128 stands for zero in the data rows.
Some points, each followed by its number:
116 111 109 109 112 112 111 110 112 116 124 145 156 141 0
117 112 109 108 112 112 112 109 113 114 116 146 213 185 1
117 112 110 109 111 113 113 111 116 128 159 204 212 176 2
186 176 143 120 115 112 110 113 113 114 111 109 111 119 3
117 112 110 111 111 118 125 140 150 154 144 126 118 120 4
153 177 190 178 152 131 118 113 114 114 113 111 111 119 5
117 113 110 117 132 156 174 175 158 136 119 112 111 120 6
209 194 165 138 121 116 112 112 113 114 113 111 112 118 7
134 154 180 198 199 177 150 129 118 117 114 110 112 117 8
116 112 109 108 111 113 112 113 117 134 166 187 180 155 9
116 112 110 108 110 112 112 112 115 131 175 169 128 120 10
116 113 109 111 121 145 175 180 156 128 116 110 114 118 11
117 112 110 109 113 123 161 205 215 171 129 114 111 119 12
115 113 109 108 111 116 132 158 192 212 196 163 135 125 13
117 112 109 112 122 142 151 133 117 114 112 111 112 118 14
117 111 111 108 111 112 113 113 123 139 152 142 127 121 15
116 110 112 120 140 155 147 130 119 115 113 111 112 120 16
New points follow, each followed by the numbers of its five nearest points above, nearest first.
152 147 131 121 114 114 111 113 116 113 112 111 112 121 3 14 15 0 7
131 148 176 194 192 165 138 120 117 114 113 111 112 118 8 5 16 14 7
117 112 110 108 113 116 143 199 202 151 118 111 113 119 12 11 6 4 14
138 151 161 165 157 139 126 118 114 115 112 112 114 119 5 8 16 3 14
121 130 149 172 182 173 151 129 117 117 114 112 113 118 8 16 5 14 6
117 111 108 109 110 113 113 112 114 115 122 152 195 194 1 0 2 9 15
117 115 125 142 167 175 158 136 121 117 113 112 111 119 16 14 6 11 8
142 148 149 137 126 116 112 111 115 114 111 111 113 118 3 5 14 7 16
117 112 110 108 112 115 122 140 151 143 125 113 114 118 4 15 14 16 11
118 120 135 156 164 153 133 119 115 116 112 110 113 119 16 14 8 5 6
151 149 135 121 115 114 111 111 113 113 112 110 112 119 3 14 7 15 16
115 111 110 109 111 112 113 112 113 115 127 168 155 125 0 15 10 9 4
118 117 127 148 159 153 132 119 114 114 112 112 114 119 16 14 6 8 15
115 111 109 110 111 113 112 113 113 116 115 146 210 185 1 0 2 9 15
115 113 107 108 110 114 128 155 164 142 118 111 113 120 4 11 6 14 15
117 110 110 109 111 113 111 113 115 130 144 130 114 119 15 10 4 0 14
121 146 197 201 149 118 114 113 113 113 112 110 113 118 5 8 3 7 16
